[-64, -34, 23, -95, -42, 30, -24, 28, 2]  zaduf
[29, 77, -46, 31, 33, -53, -56, 12, -27]  moped
[37, 71, -47, 34, 32, -56, -39, 40, 41]  kulu
[77, 29, 36, -35, 83, -43, -8, 1, 50]  Pabe
[28, 66, -38, 5, 21, -30, -74, 5, -4]  mer
[97, -67, 47, -15, 40, -43, -16, -22, 37]  kala
[13, 26, -58, 34, -18, -2, -113, 11, 54]  godaz
[62, -78, 35, -1, 13, -12, -38, -20, 40]  rasi
[21, 83, -36, 30, 24, -64, -25, 36, 46]  mudof
[28, 66, -38, 5, 42, -57, -42, 46, 36]  Magon
[44, -82, 44, -18, 46, -20, -31, -30, 25]  zad
[29, 77, -46, 31, 33, -53, -56, 47, 61]  lobir
asked: [29, 77, -46, 31, 33, -53, -56, 12, -27] | moped
places zad: [44] | 0 2
tags:
[33] -> z_393
[23] -> z_872
[34] -> z_50
[-43] -> z_694
[-42] -> z_715
[21] -> z_436
[-34] -> z_48
[22] -> z_85
key zaduf 4:  | z_715

[3, 2, 6, -2, -23, -4, -17, -10, 0, -6, 1, 5, 1, 10, 20, -28, 48, 3, 2, -76, 20, -16, 1, -12, 53, 57, 20, 3, 19, 5, -11, -19, -7, -31, 4, 10, 39, 8, -11, 8, -3, 20, 24, -1, -16, 4, 11, -3, 19, -31, -2, 48] : Gidib
[-33, -57, 7, 13, -29, 0, 11, 62, 10, 10, -44, -1, 5, -26, 17, 4, -35, 14, -23, 38, -19, -4, 12, 10, 5, -56, -2, -1, -10, -6, -7, 23, 29, -11, -5, -16, 34, -6, 12, 20, -2, 7, -11, -9, 4, 23, 1, 6, 29, -18, 60, -19] : rin
[14, -16, 16, -8, 27, -23, -20, 32, -4, 0, -18, -2, 6, 4, -14, -37, -9, 46, -11, -114, 5, -6, -1, 4, 20, -33, -16, -6, -29, 30, 40, 10, 10, 73, 2, 2, -13, -4, -8, 31, 1, 19, 8, 23, -2, -38, 23, 14, -66, 1, -65, 66] : nogis
[-19, -4, 2, -11, -8, 18, -48, 11, -22, 1, -10, -2, -8, 28, -4, 1, 16, -39, 15, 70, 14, -6, -10, -5, 97, -34, -39, 20, 23, 4, -3, 1, -10, 20, -3, 1, -34, -29, 13, -43, -2, -14, 40, 50, 1, 6, -7, -2, 1, 0, 13, 5] : sug
[-7, -44, -13, 5, -17, 14, 10, 40, 8, -16, -33, -7, -15, -16, -8, -30, 3, 39, 48, -29, -6, -1, -14, 9, 21, 43, -14, 5, 15, 51, 43, -3, -5, 20, 4, 2, -2, 20, 32, 27, 4, 20, -11, 16, -7, -37, 18, -10, 28, -7, -4, 22] : mifin
[10, -14, 11, 0, -11, -11, 39, 38, -30, -10, 18, -8, 14, 45, 6, -1, -18, -42, 36, -43, 4, -1, 6, 28, 2, 20, -30, 4, -18, -29, -15, 14, 14, 0, -1, 5, 4, 20, 19, -17, 0, -1, -20, 23, 2, -17, -33, 9, 22, -9, -26, 54] : kez
asked: [14, -6, -10, -5, 97, -34, -39] | sug
asked: [-30, 4, -18] | kez
places mifin: [-7] | 0 11 44 49
Table of tags by key:
[2] -> z_906
[20] -> z_454
[5] -> z_681
[14] -> z_852
key kez 24:  | z_906
asked: [19, -31] | Gidib
asked: [14, -16, 16, -8, 27, -23, -20, 32, -4, 0, -18, -2, 6, 4, -14, -37, -9, 46, -11, -114, 5, -6, -1, 4, 20, -33, -16, -6, -29, 30, 40, 10, 10, 73, 2, 2, -13, -4, -8, 31, 1, 19, 8, 23, -2, -38, 23, 14, -66, 1, -65, 66] | nogis

[-73, -3, -6, -49, -17, 42, -17, -21, 54, -1, 44, -20, -29, -34, 14, 30, 21, 11, -36, 36, 57, 34, 20, -34, -39, -52, 2, 6, -9, -42, 40, 69, 30, -30, 3, 4, 66, 31, -51, 3, -4, 41, -81, 23, -70, -25, -68, -16, 20, -14, -42, -9, 9, -69, -9] : gikig
[-33, -54, -16, -43, 38, 10, -15, -27, 52, -7, 43, -50, -31, 1, 8, 18, 32, 8, -28, 70, 28, 35, 22, -39, -43, -46, -11, 6, -35, -24, 50, 4, 12, -30, -12, -6, 72, -35, -43, 3, 38, 50, -61, 33, -39, -22, 7, -18, 28, -73, -91, -23, 6, 42, -3] : sodu
[-33, -54, -16, -43, 80, 10, -15, -27, 52, -7, 43, -50, -31, 1, 8, 18, 32, 8, -28, 70, 7, 35, 22, -39, -43, -46, -11, 6, -35, -24, 50, 4, 12, -30, -12, -6, 72, -35, -43, 3, 38, 50, -61, 33, -39, -22, 7, -18, 28, -73, -91, -23, 6, 42, -3] : pil
[-74, -21, -9, -56, -16, 29, -16, -27, 53, 6, 41, -23, -18, -28, 18, 36, -27, 9, -37, 32, 57, 29, 17, -34, -35, -45, -8, 3, -24, -55, 45, 43, 23, -30, 4, 2, 67, 9, -51, 3, 29, 39, -83, 24, -98, -23, -63, -15, 25, -19, -36, -14, 6, -23, -4] : fufe
[-33, -54, -16, -43, 80, 10, -15, -27, 52, -7, 43, -50, -31, 1, 8, 18, 32, 8, -28, 70, 28, 35, 22, -39, -43, -46, -11, 6, -35, -24, 50, 4, 12, -30, -12, -6, 72, -35, -43, 3, 38, 50, -61, 33, -39, -22, 7, -18, 28, -73, -91, -23, 12, -47, -20] : mafe
key -> tag
[23] -> z_525
[52] -> z_475
[54] -> z_849
[53] -> z_240
key fufe 8:  | z_240
asked: [9, -51, 3, 29, 39, -83, 24, -98, -23, -63, -15] | fufe
asked: [-33, -54, -16, -43, 80, 10, -15, -27, 52, -7, 43, -50, -31, 1, 8, 18, 32, 8, -28, 70, 28, 35, 22, -39, -43, -46, -11, 6, -35, -24, 50, 4, 12, -30, -12, -6, 72, -35, -43, 3, 38, 50, -61, 33, -39, -22, 7, -18, 28, -73, -91, -23, 12, -47, -20] | mafe
places sodu: [-28] | 18

[-8, 104, -1, -4] -> luk
[-1, -2, -1, -4] -> deka
[105, 15, 105, 105] -> siz
[-8, -9, -1, -4] -> Ravo
places siz: [105] | 0 2 3
asked: [-2, -1, -4] | deka
asked: [-8, 104, -1, -4] | luk
asked: [105, 15] | siz
places Ravo: [-4] | 3
key -> tag
[-10] -> z_609
[-4] -> z_325
[-8] -> z_807
[-9] -> z_777
[-2] -> z_495
key Ravo 1:  | z_777

